In the rows, zero is written as 128.
The rows of T fall into several groups, which share some directions, and each row is roughly a mix of its group's hidden directions.
T (195 x 11):
[[116 126 132 174 164  94 115 168 106  77 141]
 [113 114 162 163 127 135 128  76  80 151  92]
 [144 105  90 161 142  91  85 129 100 141  83]
 [155 110 122 161 172 112  73 160 107 153 112]
 [ 81 163 145  79 113 145 142  77 142 140 127]
 [115  65 113 129 153 154 113 157 155 100  89]
 [113 144 132 121  85 151 133  60  94 149 103]
 [113  67 147 157 175 129 151 123 139 102  96]
 [110 191 131 130  87 119 152 140 111  77 117]
 [135 175 134  94  82 146 109 111 124 179 152]
 [142  69 131 133 163 136  96 120 155 182 122]
 [134 162 133 130  99 131 100  80  73 123 167]
 [161 155 132 147 107 126  69 121  83 151 162]
 [115 108 146 136 171 112 179 177 167 117 121]
 [150  82 124 118 151 140  97 106 143 196 120]
 [104 134 171 139 123 114 150 194 135  84 136]
 [167 141 126 133  57 149 129 175 136 138 141]
 [146  77 136 111 160 137  94 112 165 179 128]
 [116 147 126 166 130  89 155 167 100 108 181]
 [137 116 150 177  82 144 143 170 111 173 127]
 [132 110 102 175 127 110  92 114 100 157  72]
 [135 102 125 131 102 162 113  86 140 177  76]
 [123 113 128 198 119 108 101 157  99 168 115]
 [111 119 166 171 134  75 148 134 123  75 133]
 [197 124 115 144 132 122 115 189 133 108 139]
 [132 104 107 112 105 157 135 138 189 131  71]
 [129 130  91 164 166  78 138 141  96 137 169]
 [ 94 120 133 129 120 123 143  54  90  96 111]
 [104  93 162 152 152 131 142  73 122 171 151]
 [161 141  89 103 154 136  90 118 106 184 150]
 [162 142  77 111 152 126  92 127 102 178 151]
 [105 110 186 137 109 152 165  87 136 159 149]
 [152 119 143 173  81 142 133 180 111 167 130]
 [119  74 134 160 175 118 146 134 139  88  91]
 [166 109  75 134 144 146 110  82 111 171 128]
 [146 157  90  99 108 127  74  94 100 146 155]
 [137  89 126 165 130  78 100  93 131 100  90]
 [137 163 135 134 142  82 129 147 106 104 196]
 [117 120 138 197 117  98 102 153  93 156 110]
 [111 170 122 130 117 107 154 126 106  51 119]
 [118 107  92 171 132 158  93 110 116 186 135]
 [112  78 127 192 150 139 108 125 117 170 120]
 [107 101 187 131 110 153 168  88 145 136 153]
 [126 118  98 174 121 101  94 109  93 144  75]
 [117 130 111  94 188 111 116  77 141  92 117]
 [189 110 112 154 138 117 113 193 125 128 139]
 [178  86 109 110 159 129 141 160 179 126 138]
 [132 104 127 111 103 174 127  89 154 182  96]
 [ 75 144 135  89 123 139 135  62 143 138 110]
 [117  91 124 172 145 140  99  92 118 175  89]
 [126 130  97 163 164  86 133 158  94 127 177]
 [183 106 106 151 152 118 124 191 128 115 148]
 [131 101 103 109 111 159 134 142 192 119  80]
 [138 127 115 155 158  92 144 172  97 134 186]
 [103 101 151 158 147 122 123  75  76 133  95]
 [ 97 132 123  97 197 109 128  85 129  99 132]
 [109 106 110 163 140 157  85  86 127 181 132]
 [138 151 121  94  92 150 123  61 151 153 108]
 [141  76 132 107 154 143 106 127 160 190 141]
 [109 183 125 132  99 110 154 137 100  68 124]
 [126 127 141  63 146 149 160 108 167  91 142]
 [131 117 152  93 107 165 112 105 164 120  66]
 [111 165 162 138 140 117  75 136  70 122 146]
 [121 142 139 105  93 134 124  58 150 167 103]
 [126 147 163 110 118  85 161 175 123  78 138]
 [124 160 152 141 141  99 130 123  71 122 189]
 [126 120 100 165 107 119 100  92 101 164  73]
 [136 116  86 175 140  87 100 133  97 147  87]
 [126 121 155  79 131 161 155 136 171 104 175]
 [119 127 122 171 152  86 153 162  99 123 180]
 [127 172 116 131 126  67 117 146  71 113 121]
 [112 133 132  98  85 143 179  93 159  88 142]
 [108 112 132 144 105 108 130  84 154  66  90]
 [182 109 118 164 156 114 118 185 112 113 142]
 [121  80 100 157 171 150  96  92 129 155 149]
 [126 158 127 109 117  95 160 177 119  70 149]
 [136  99 108 161 146 140  81  87 125 176 102]
 [132 128 131  67 148 146 161 111 163  79 143]
 [121 111 116 110 123 181 106  92 117 179  88]
 [144  68 134 119 163 140 107 128 166 178 120]
 [154 161 141 145  98 139  83 103  80 151 162]
 [105 123 110 101 207 108 125  99 124 106 141]
 [123 161 148 135 139 104 132 130  73 124 194]
 [148 128 143 160  63 144 134 175 120 163 135]
 [144 110 108 134 142 132 108  57 129 169  89]
 [ 66 148 141  92 125 133 130  67 132 139 115]
 [150  72 122 108 159 139 110 136 159 184 139]
 [111  98 122 165 139 150  95  87 117 187 114]
 [113 171 112 151 100 111 158 155  94  75 114]
 [172 109 126 100 116 142 180 133 187 125 119]
 [ 91 113 118 124 190 104 123  87 117  87 119]
 [107 124 110 100 201 105 113  98 130  94 123]
 [131 121  76 163 135  77  95 122  90 129 102]
 [129 142 119  73 157 186 150 145 139 160 148]
 [159 131 142 147  56 145 127 157 140 169 116]
 [125 150 153  93 141 136 170 163 152 104 183]
 [112 145 172 127 107 120 144 202 143 100 136]
 [169  80 130 136 124 165 134 114 181 147  97]
 [138 117  89 157 110 103 108 101 105 158  67]
 [125 123 104 161 166  89 140 168 101 113 176]
 [132 130 130  92  91 168 115  89 161 131  77]
 [137 112  97 156 110 117 107  99 111 168  64]
 [139  99 126 113 103 170 121  88 152 177  89]
 [117 147 133 136 159  91 130 172 109  75 170]
 [150 105 124 122 105 162 103  86 140 181  87]
 [139 149  94 142 154  94 148 169 100 126 184]
 [139 164 166 170 112  70 147 133 100 139 141]
 [ 90 144 140 105  94 140 177 103 144  81 154]
 [157 141 142 131  66 152 141 171 141 170 141]
 [165 171 127 134 125 100  99 155 112 175 169]
 [113 133 117 169 161  80 150 150 100 107 175]
 [128 171 151 138 135  87 144 132  83 135 186]
 [123 127 126 194 108 109 101 153  92 171 115]
 [142  79 131 124 146 148 101 118 150 200 130]
 [ 95 116 177 146 114 146 140  69 125 165 144]
 [135 103 122 178 127 127 129 197  99  99 136]
 [107 108 157 177 154  72 120 113 115  91 123]
 [142 130 140  89 102 173  95  90 146 159  91]
 [105 119 112 107 189 106 119  87 135  79 117]
 [131 150 151 148 152 103 112 123  64 146 178]
 [117 154 133 132 156  93 144 175 113  82 174]
 [156 147  87 114 149 112  97 169 124 142  71]
 [172  86 124 148 129 148 162 132 187 128 101]
 [106 111 140 166 146 115 138 196  93 114 155]
 [133 167 127 101 107 121 171 165 128  69 148]
 [107 141 149 114 103 127 146 192 151  76 138]
 [146  76 146 114 163 138 100  98 161 174 121]
 [167 151 114 139 119  76 117 120 167 169  93]
 [119  97 111 142 139  99 115  80 149  87  76]
 [123 142 167 122 134 103 127 201 147  87 128]
 [112  76 155 146 176 113 155 131 138  84 109]
 [157 146  82 106 138 143  90 132 105 186 145]
 [126 135 115 165 155  80 149 162  97 121 179]
 [122 150 156 148 151  97 131 132  72 122 186]
 [145 160  84 123 128 112 113 195 114  93 138]
 [151 156  94 114 137 102  96 172 126  78  98]
 [ 91 107 159 152 110 128 166 148 151  69 112]
 [103 178 150 112 111 112  94 110  71 114 148]
 [123 145 131  65 137 148 158 101 154  82 149]
 [188  96 108 174 131 121 124 171 125 103 126]
 [102 111 133 118 149 118 183 187 161 105 127]
 [174  85 123 136 163 129 143 166 177 110 129]
 [162  91 123 103 115 148 170 125 189 124 105]
 [ 65 146 145  97 124 132 136  66 130 142 119]
 [161 143  77 114 146 127 101 127 101 180 163]
 [133 142 156 158 157 105 107 104  65 150 160]
 [177 103 129 178 139 108 120 180 119  99 125]
 [193 101 109 165 127 118 109 176 132 114 118]
 [124 138 111 160 141  95 153 173 100 116 187]
 [169  90 127 125 137 137 170 150 188 105 119]
 [160 158 118 117 121 108 142 181 187 131 153]
 [114  86 115 122 120 165 127 102 152 134  58]
 [124 111 161 144 124 206 115 150  99 135 149]
 [102 131 157 127 117 114 148 201 145  87 145]
 [ 90 177 144 132 125 101 122 133  81  90 164]
 [117 178 164 111  93 113 163 150 122  80 135]
 [122 140 160 122 113 118 145 200 154  83 136]
 [176  75  94 128 134 133 139 125 179 138 103]
 [123 109  98 157 123  80 125  83 140  83  94]
 [151 155  77 121 127 122  94 192 111 110 131]
 [104 148 134 147 156  91 140 172 106  75 158]
 [ 99 118 129 108 161 120 187 156 162  88 143]
 [122 158 156  97 121 107 160 149 131  65 162]
 [112 101 148 180 154  68 135 114 116  96 134]
 [132 179 129  81 100 173 145 134 128 139 169]
 [157  76 130 118 159 137  98 126 154 183 150]
 [159 145 114 136 110 125  57 116  90 128 164]
 [ 89 182 149 110 104 127 114 103  83 122 161]
 [149 114 116 145 123 132  60 101  96 167 100]
 [165 148 106  74 121 144 104 109 170 163 108]
 [152 158 143 153 146  66 143 101 138 172 110]
 [132 110 117 191 122 112  94 141  99 176 103]
 [113  68 131 159 175 125 145 126 136 107  83]
 [120 123 115 168 168  89 134 164  93 130 175]
 [123 149 152 145 154  99 125 141  70 129 186]
 [114 140 155  83 143 147 154 154 152 104 188]
 [160 141 119 123 132 127 122 201 174 130 160]
 [106  84 163 145 173 120 162 124 132  77 129]
 [117 112 148 185 123 116 137 183  86 112 147]
 [120 104 146 102 133 152 108  79 161 115  69]
 [ 95 133 116  90 189 107 121 102 134  83 133]
 [ 75 142 138  99 121 147 142  66 136 162 113]
 [141  66 115 134 164 135 100 123 148 181 117]
 [139 176 142 133 140  77 146 144 108 138 185]
 [127 126 106 161 162  92 141 165  96 127 184]
 [108  74 129 184 169 124 147 129 111 107 104]
 [108 123 130 144 147 109 134 190 102  79 166]
 [115  89  86 152 155 151  95  94 128 174 113]
 [ 88 157 132 159 126  97  98 123  68 101 130]
 [127 126 148  99  97 162 116  88 159 133  68]
 [129 149 158 156 146  77 152 169 106 116 171]
 [127 104 159  96 121 175 100 103 158 134  78]
 [140 121 131  96 106 168  95  96 150 159  74]
 [129 158 151 145 142 100 120 125  67 137 184]
 [179 105 117 169 145 114 124 186 110 117 150]]

One row of each group comes first, with its name. Which group is each row after those in?
[145 111  88 123 148 139 109  62 123 172 109]
V
[132 109  88 158 107 112 106  91 110 155  71]
K
[123 112 114 108 140 136 165 137 189 156  75]
E
[132 167 144  86 106 113 159 161 128  89 170]
C
[158 158  76 113 127 117  99 187 118 111 114]
Z

[149 176 113 127  80 117 153 184 113 113 116]
C
[ 93 118 148 122 142 123 202 170 148 122 118]
E
[132 135 116 167 140  95 141 166  89 152 184]
Z
[111  81 112 111 130 183 127 121 159 120  77]
E
[147 128 158  84 154 148 124 153 154 107 189]
K
[154 160 121  70  99 127 113  86 171 128 125]
V
[125 120 146  97 102 165 119  88 163 127  69]
Z
[ 89 152 119 144 107 116  86  88  71 136 121]
K
[103 155 147 163 117 133  81 104  74 154 112]
K
[ 84 184 168 130 103 139 127 111  88 124 150]
K
